In the rows, 128 means zero.
The rows of D fall into several groups, which share some directions, and each row is roughly a mix of its group's hidden directions.
D:
[[158 131 149 144 159 117 153 166 116 101]
 [150 116  80 132 146 105 108  98 110 119]
 [113 112 136 149 125 103 147 116  85 168]
 [174 123 152 162 145 138  99 115 141 132]
 [114 116 138 145 120 118  75 105 136  92]
 [106 122 122 133 168 103 102 111 154  96]
 [119 138 151 165 181 138 137 128 140 108]
 [151 126 166  97 125 122 133 152 160  98]
 [142 111 107 151 172  96 136 108 143 106]
 [129 116  92 149 149 104 149 118 146  86]
 [158 139 117  99 175 144 133 146 102 134]
 [170 134 125 142 119 101 125  91 153 154]
 [100 116 158 149  95 119 160 144 106 146]
 [129  98 115 140 129 158 111  75 111 133]
 [168 116 182 133 130 103 141 126 139 130]
 [150 158  95 173 151 149 133 126 129 122]
 [161 118 152 150 155 137 104  86 139 123]
 [121 131 127 119 119 148 123 133 198 129]
 [112 118 129 141 102 126  70 140 122 101]
 [105 123 132 107 127  93 153 178 134 137]
 [172 108 128 138 160 113 121 101 160 136]
 [161 110 115 104  79 140 108 138 137 145]
 [110 154 123 129 158 120  96 120  84 106]
 [115 137 118 103 179 159 127 148 150 138]
 [136 112  82 141 136  83 129 127 110 151]
 [103 145 100  99 127 114 131 163 128 167]
 [141 159 152 158 115 119 110 156 105 161]
 [174 111 153 100 129 134 144 158 129 106]
 [148 152 154 131 138 132 149 179 114 105]
 [ 79 139 151 125 117 141 126 171 119 112]
 [145 144  93 147 148 146 166 155 151 129]
 [ 83 139 134 115  79 116 123 138 147 135]
 [163  95 142 147 119 118 112  97 163 130]
 [110 122  96 119 130 107 156  86 142  98]
 [118 113 115 135 143 157  83  98 155 143]
 [ 80 131 100 134 125 138 100 161 111 118]
 [151 132 111 180 150 114 120 112 117  99]
 [114 121 112 116 170 157 105 134 165 146]
 [146 146 141 100 136 105 100 166 157 113]
 [ 91  94 123 146 159 115 106 104 111 142]
 [127  92 157 110 166  97 129 112 148 135]
 [ 88 139 119 122 130 143 168 152 142 161]
 [126 134 150 162  94 133  91 146 101 112]
 [124 156 100  91  99 121 108 136 148 157]
 [155 154 102 111 131 162 140 110 161 107]
 [161 127 150  97 135 105 130 117 127  80]
 [134 152 141 173 151 119 136  89 144 112]
 [112 113 167  90  93 129 112 134 126 104]
 [144 131  80 110 118 103 115 154  98 114]
 [134 150 149 125 100 161 135 178 117 125]
 [ 90  81 124 126 120 104 130  97 139 136]
 [101 120 143 168 112 140 125 145  83 114]
 [166 131 100 158  98  95 116 114 129 124]
 [129 102 120 134 152 109 124  83 102  95]
 [107  92 103 142 145 128 130 154 169 146]
 [155 148 133 145 107 134 147  84  94 142]
 [104  89 155 122  85 129 101 122 134 131]
 [154  87 142 155 119 105 120 132  93 147]
 [121 180 132 164 130 136 130 161 113 120]
 [ 94 121 149  84 160 147 144 134 132 145]
 [ 82 120 128 105  98 139  92 133 110 112]
 [143 152 102 110 108 143 123 148  77 133]
 [118 101 154 145 165 142 126 139 140  84]
 [135 128  97 119 173 120 146 125  97 161]
 [153 100 144 149 149 102 116  85 115 120]
 [122 149  99 106 148  97 138 171 118 145]
 [102 111 130 141 177 121 118 114  89 140]
 [137 161 129 160 120 130 155 108 174 126]
 [115 142 156 127 123 147  97 123  91  88]
 [107 116 143 135 174 143 126 111 111  86]
 [109  98  97 145 110 137 106  84 112 131]
 [175 159 126 131 141 146 125 154 102 105]
 [125 129  84 110 150 131 111 157 166 139]
 [109 115 140 154 156 118 154 152 155 163]
 [114 148  95 112 143 169 138 124 133  89]
 [123 157 140 159 143  87 127  98 104 139]
 [137 105  84 121 140 104 155 125 162 110]
 [138 142 157 175 151 144 117 100 131 107]
 [172 123  97 121 152 120 115 113 156 154]
 [107  88 137 135  92 147 117  88 133 125]
 [ 97 155 116 105 157 130 161 162 124 129]
 [127 133 113 109 191 131 109 136 106 119]
 [160 134 119 115 140 112 110  93 111  83]
 [136 101 137 135 172  97 113 134 164 139]
 [101 104 164 147 148 145  94 105 141 120]
 [107 114 140 154  81 167 119 120 136 139]
 [ 78 152 153 111 130 144 140 150 104 139]
 [135 108 139 157  89  95 102 113 118 106]
 [110 150 151 106 155 171 122 138  99 115]
 [136 119 130 135 132 169 135 141 169  86]
 [139 108 139 149 130 135 138  65 116 142]
 [ 99 160 117 107 111 125 116 119 159 168]
 [126 120 159 133 155 181 119 147 143 113]
 [ 99 108  83 114 131 116 118 111 119 165]
 [114 119 137  91 158 125 141 165 131 164]
 [146 118 164 152 132 157 146 102 120  91]
 [121 181 149 128 110 159 126 152 110 119]
 [134 116 146 150 170  88 145 133 112 154]
 [163 102 121  79 117 124 116 104 142 122]
 [101 167 146 131  96 141 125 146 158 151]
 [114  98 117 143 122 134 181 122 121 162]
 [ 94 124 153 137 147 140 139  90 168 127]
 [105 131 103 153  77 134 101 114 139 136]
 [122 150 144 149  87 140 122 150 108  89]
 [126 124 132 161 124 150 106 109 109  77]
 [159 127 157 134 152 120 134  74 118 124]
 [ 97 161 141 165 118 140 130 150 100 107]
 [108 143 150 101  86 171 126 125 125 135]
 [ 90 157 101 144  98 144 111 134 113 151]
 [ 84 141 168 153 134 148 142 109 137 138]
 [130 156 146 180 114 157 121 128 128 103]
 [136 117 114  70 125 137 131 143  90 127]
 [143 105 125 114 143 146 124 188 146 139]
 [130 114 162 161 149 150 144 136 117  86]
 [119  96 177 154 124 125 141 121  96 119]
 [ 99 109  96  89 112 136 151 153 134 111]
 [ 91 160 131 132  96 152 147 160 122 120]
 [105  96 172 111 105 135 149 130 107 111]
 [150 179 110 136 148 118 119 139 101 103]
 [146 139 125 120  71 136 108 158 133 109]
 [159 121 134 149 157 128 129 151 178 114]
 [165 116 166 122 125 151  95 138 129  99]
 [132 103 122 154 155 104 146 102 128 172]
 [148 148 126 141 114 176 131 121 138  85]
 [149  97 122 145 157  92 141 114 101 151]
 [125 123 111  96 156  99 130 110 160 163]
 [111 131  95 127 183 128 159 121 120 133]
 [113 125 114 147  71 104 125 127 158 126]
 [ 78 151 112 115  99 132 159 133 122 113]
 [111 109 107  96 156  84 139 110 113 135]
 [119 118 108 155 120  74 136  95 132 126]
 [178 142 112 123 109 107 128  93 124 105]
 [116 126 119 125 152 153  95 130 158  83]
 [130 150 132 111 152 153 109 119  77 106]
 [137 141 139 102  95 139 100  79 121 117]
 [ 89 146 161 133  96 133 156 127 150 110]
 [138  97 178 154 103 120 114 119 131 111]
 [117 104 107 138 176 112 135 152 121  96]
 [135 112  78 107 110  89 142 142 133 133]
 [110 131 155 121 170 146 123 138  82 118]
 [121 131  84 135 127  74 149 132 122 121]
 [122 119 111 111 181 104 106 126 159 133]
 [131 183 101 103 142 134 111 126 121 152]
 [126 125  90 137 136  72 136 142 106 125]
 [152 144 116 103 134 150 167 156 112 156]
 [131 138 126 170 145  94 109 130  87 117]
 [113 144 164 122  97 134 130 153 143  85]
 [150 148 127 118 101 155 128 181 132 145]]

Which row in each list fits none of the groups? There is exactly one, and every other row fits one group, some only roughly.
    j486: [120 126 134  96 123 161 161 144 149  89]
    j574: [153 111 148 125 116 133 147 156 181 123]
    j722: [157 128 136 115 171 114 152 112 165 113]
    j369: [186 111 134 117 141 112 113 154 133 109]
    j509: [ 97 136 142 124  98 170 122 103 114 100]
    j48: [178  99 107 134 152 134 111 120 135 156]
    j325: [127 198 120 128 128 129 108 116 120 122]
    j969: [136 143 103 137  93  99 146  99 164 128]
    j134: [156 140 134  72 157 129 140 147 121 128]
    j388: [ 98 132 185 119 147 148 124 125 140 148]
    j255: [113 116 169 113 126 120 160 170 119 111]
    j39: [173 111 152 124 105 133 100 157 125 107]
  j388
    j400: [103 111 117  90 121 139 127 159 169 113]
    j737: [124 108 144 105 132  85 109 145 163 154]
    j866: [140 116 158 119 124 138  89  82 106 133]
    j977: [128 103 147  86 141 112 142 139 104  90]
    j268: [123 156  95 125 169 129 131  99  95 127]
    j830: [137 132 115 139 114  96 157 129  73 140]
    j816: [109 142 122 148 102 155 156 127 155  88]
    j971: [108 118 114  75  99 134 152 107 137 138]
    j734: [112  92 123 119 120 112 116  73 132 108]
    j229: [118 104 155 101 168 139 107 146 101 143]
    j596: [104 108 116 134 158 171  94 112 117 118]
  j596
    j719: [140 100 141 130  85 128 117 145 170 149]
    j442: [146  80 123 125 118 106 147  92 143 148]
    j379: [ 85 116 131 128 133 140 102 132 180 130]
    j617: [121  85 132 172 138 150 135 104 106 126]
    j700: [130 130 106 177 105 157 159 143 122 132]
    j210: [ 99 122 128 132 121 157 127  84  90 109]
    j951: [125 126 132  89 104  95 111 164 145 150]
    j7: [ 92 106 160 144 145 114 152 161 120 144]
    j998: [140  93 146 116 153 159  92 147 109 118]
    j889: [128 160 143 122  97 155 150 116 167 148]
    j357: [106 124 113 113 164 141 102  84 129 106]
  j442
    j655: [162 129 135 112 161 145 149 170 132 148]
    j203: [ 95 121 122 103 167 144 137 155 139  95]
    j575: [ 85  87 146 104 112 129 155 138 124 130]
    j957: [108 117 127 106  78 150 157 115 111 142]
    j676: [169 126 130 137 116 133 108 103 115  79]
    j966: [ 86 107 149 138 123 121 116 174 107 126]
    j129: [123 129 101 155  86 137 112 121 124 172]
    j558: [136 109 116 146 104 166 128 135 178 117]
    j227: [ 91 158 136 151 126 151 163 142 116 152]
    j999: [156  78 119 103 146 132  94 122 125 123]
  j227
    j500: [136 165 158 129 114 151 133 129  87 155]
    j667: [134 147 167 146 127 153 113  78 130 130]
    j511: [168 100 128 110 171 131 132  98 125 122]
    j674: [144 108 145 145 136 138  78  93 120 109]
    j114: [150 124 114 140 168 132 140 165  89 127]
    j448: [ 86 121 132 171 108 135 120 119 101 107]
    j892: [168 142 156 120 176 125 147 135 126 114]
    j263: [178 100 111 144 116 105 124 139 136 100]
    j666: [142 134 151 127 155 136 138  93  77 121]
    j29: [117  92 135 147 156 122 147 108 145 170]
    j862: [134 131 110 153 137 118 149  86 161  96]
    j288: [149 141 142 182 101 148 125 130 106 112]
    j6: [129 138  94 108 119 125 136 177 164 130]
    j366: [144 128 147 146 173 121 159 167 119 128]
  j500
    j496: [135  85 103 162 112 134 112 105 105 111]
    j417: [119 114 120 145 149 120  95  74 113 138]
    j884: [128 137 139 137 164 106 115 137 179 153]
    j893: [124 142 177  92 154 145 150 126 119 121]
    j419: [135 122 159 125 158 131 117  80 118  95]
    j867: [125 116 150 143  76 146 119 161 128 106]
    j968: [ 94 144  99 106 115 156 107 100 111 110]
    j286: [ 90 114 135 129  92 131 123 114 167 157]
    j739: [114 111 152 134 120 133 169 129 174 150]
    j918: [132 112 123 161  82 150 106 105 145 114]
    j832: [120 177 143 168 110 145 116 124 151 131]
    j783: [151 131 114 160 173 129 142 154 134 157]
  j884
    j727: [126 166 107  94 170 140 129 131 111 112]
    j660: [111 146 126 163 111 129  85 108 163 133]
    j882: [ 85  80 126 130 113 136 135 111 102 132]
    j449: [134 121 159 131 161 115 131 159  86 104]
    j934: [115 130  83 139 125 121 153 118 118 177]
    j333: [102 130 147 129 121 162 118  79 145 149]
    j926: [150 101 101 149  94 121 102 117 147 155]
    j767: [176 169 126 120 136 127 107 115 140 102]
    j284: [136 119 166 132 142 147  91 136  86 139]
    j622: [118 139  70 121 132  96 121 150 144 119]
    j285: [120 129 132 114 142 168  76 150 136 113]
    j270: [137 161 120 126 116 146 180 120  98 116]
    j904: [109  92 170 125 109 139 116 148 134  95]
  j660
    j347: [113 106  93  98 139 133 124 121  85 152]
    j60: [101 157 129  93 101 130 157 153 151 126]
    j290: [137 141 122  90 172  94 137 142 145 139]
    j21: [124 139 119 123 139 165 164 162 131  91]
    j560: [105 156 162 147 140 153 137  88 134 113]
    j550: [147 152  90 135 128 136 167 110 120 161]
    j582: [104 105  99 128  79 146 113 145 109 131]
    j458: [127 139 139 138  98 125  77  99  98 130]
    j643: [116 161 122  96 106 134 146 121  79 125]
    j806: [110 102 123 128 181 118 115 156 152 139]
    j441: [149 119 127 153 110 101 142 116 121 182]
  j60
    j923: [117 123 132 153 122  88 103  91 111  99]
    j224: [103  95 137 145 119  97 130  98 122  89]
    j352: [ 80 146 106 132  97 131 122 125 164 125]
    j539: [112 134 149 121 144 160 143 148 117  76]
    j385: [105 162 169 155 142 140 122 147 105 142]
    j641: [144 105 125 142 114  85 127 123 175 113]
    j787: [130 114 156 113 137 174 128 164 156 134]
    j778: [171 144 147  84 149 142 137 144 121 120]
    j920: [136 147 139 173 136 152 134 168 152 115]
    j321: [112  90 141 110 130 165 114 126 163 151]
    j685: [154 136 140 167 103 128 167 145 115 151]
    j314: [109 143 142 118 127 153 145 147  71 133]
  j321
    j813: [153 148 146 152  90 156 130 116 163 138]
    j504: [119 138 129 148 125 144 127  98  70 110]
    j900: [162 148 129 152 111 121 112 120 122  76]
    j221: [151 171 115 128 125 146 118 163 147 158]
    j672: [ 90  91 115 144 117 126 139 132 143 171]
    j27: [114  82 141 120 121 114 145 165 103 107]
    j175: [ 82 109 108  91 134 113 133 131  97 119]
    j342: [ 95 167 155 145 112 154 131 101 112 121]
    j247: [150 128 141 144 161 142 171  90 122 123]
    j177: [145 150 100 126 109 139 111  72 117 126]
    j32: [111 136 139 118 130 117 181 171 141 133]
    j293: [147 126 147 141  84 151 118  83 137 122]
    j855: [111 146 130 152 104 162  93 160 143 142]
    j397: [128 132 138 124 112 171 136 176 157 135]
  j855
    j915: [141  84 115 103  92 128 112 100 126 111]
    j168: [134 152 116 136  85 130  79 145 131 134]
    j609: [150 150 142 145 168  87 112 135 106 134]
    j694: [150 117 112  97 106 134  99  90 155 141]
    j792: [141 131 106 123 118 130  74 116 156  98]
    j455: [113 132 144 190 143 129 108 136 118 147]
    j963: [113  95 179 133 144 116 129 135  99 109]
    j46: [140 158 122 105 147 110 158 115  88 151]
    j174: [156 175 121 127 123 135 167 141 102 135]
    j5: [167  98 128 134 110 127  87 107 104 126]
    j803: [159 123 129 179 117 115 105 111 131 157]
    j881: [164  99 116 146 143 142 118 134 167  99]
  j455
    j754: [175 121 116 110 119 102 125 156 122  93]
    j847: [ 89 139 135 131 134 168 115 105  94 145]
    j280: [107 139 115  93 120  89 152 135 117 165]
    j627: [121  96 126 125 137 144 134 105 160 177]
    j821: [136 128 164 145 165 128 102  91 108 127]
    j472: [163 168 135 143 100 116 135 153 100 136]
    j950: [103 160  99 130  96 129 159 112 110 148]
    j490: [150 109 125 131 166 149 125 100 111 170]
    j254: [145 134 125 136 121  93 110 164  94 162]
    j18: [ 89 157 115 151 128 128 164 144 144 102]
    j331: [147 140 152 113 170 113 103 116 138  92]
    j983: [146 144 141 126 156 108 115 131  82 164]
  j983
    j418: [ 89 150 139 114 115  99 136 149 162 149]
    j477: [ 92 135 104 144 103 101 113 135 162 151]
    j191: [110 105 131 104 161 153 128 176 121 134]
    j390: [111 184 107 116 113 106 122 151 134 140]
    j217: [145 128 136 120  89 166 100 162 115 133]
    j11: [ 94 163 110 155 111 124 156 138 123  98]
    j589: [154 137 121 108  89 162  98 103 139 130]
    j775: [115 113  93  94 134 110 107 148 136 166]
    j282: [113 111 120 130 154 153 132  95 143 177]
    j654: [132 149 140 128  89 123 106 116 125  76]
  j775
    j141: [135 169 123 148 157 122 112  96 107 100]
    j758: [118 121 117 165 107 114 144  90  90 119]
    j370: [155 167 147 125 159 127 117 125 126  86]
    j122: [100 154 108 124 132 151 109 109  79 131]
    j158: [146 121 136 139  94 176 104 155 126 115]
    j215: [143 170 116 108  88 125  99 111 138 116]
    j430: [116 130 137 134 127 152 131  74 130  86]
    j184: [112 124 136 130 165 146 123 186 117 127]
    j475: [ 99 139 149 129 129 126 119 136 171  82]
    j891: [156 166 112  98 158 116 125 138 148 153]
    j193: [107 128  90 152 138 167 123  97 133 107]
    j623: [ 93  84 159  95 134 125 138 138 130 121]
    j683: [105 141 140 120 134 132 143  64 144 125]
    j12: [118  86 114 100 107  98 147 160 135 131]
  j758
    j443: [106 121  90 141 115 117  83 114 158 130]
    j776: [108 158 158 106  96 141 134 124 114 166]
    j526: [111 129 154 138 125 157 128  99  76 139]
    j707: [115 136 110 111 106 146 184 127 118 153]
    j697: [116 107 121 123 171 119 132 181 116 127]
    j257: [153 124 140 144 148 110 111  69 129 127]
    j483: [ 94 146  79 117 120 144 105 125 140 151]
    j195: [102 146 132 120 117 146 119 136  76  94]
    j887: [ 89 120 122 108 122 147 122 119  85  94]
    j761: [ 84 163 150 117 106 140 131 111 100 138]
    j652: [107 149 125 130 143 148 117 113  80  91]
    j183: [117  94 127 135 178 130 105 133 157 145]
    j598: [145 181 144 143 100 124 154 106 130 121]
  j598
    j808: [132 124  93 143  99 147 104 111 158 160]
    j605: [116 149 122 174 140 112 150 107 124  90]
    j896: [103 121 138 117 133 155 123 187 108 127]
    j696: [148 112 149  94 155 122 122 115 138 175]
    j948: [164 121 119 119 181 122 106 117 114 109]
    j61: [143 111 101 131 158 105  92 125 163 110]
    j677: [124 124 156  93 135 111 158 169 131 105]
    j876: [133 131 100 116 161  91 102 148 104 106]
    j996: [ 97 130 131 106 129 158 141 183 131 127]
    j43: [152 134 118 155  90 112 140 106 133  87]
    j495: [143  83 159 130 143 149 144 123 108  98]
  j43
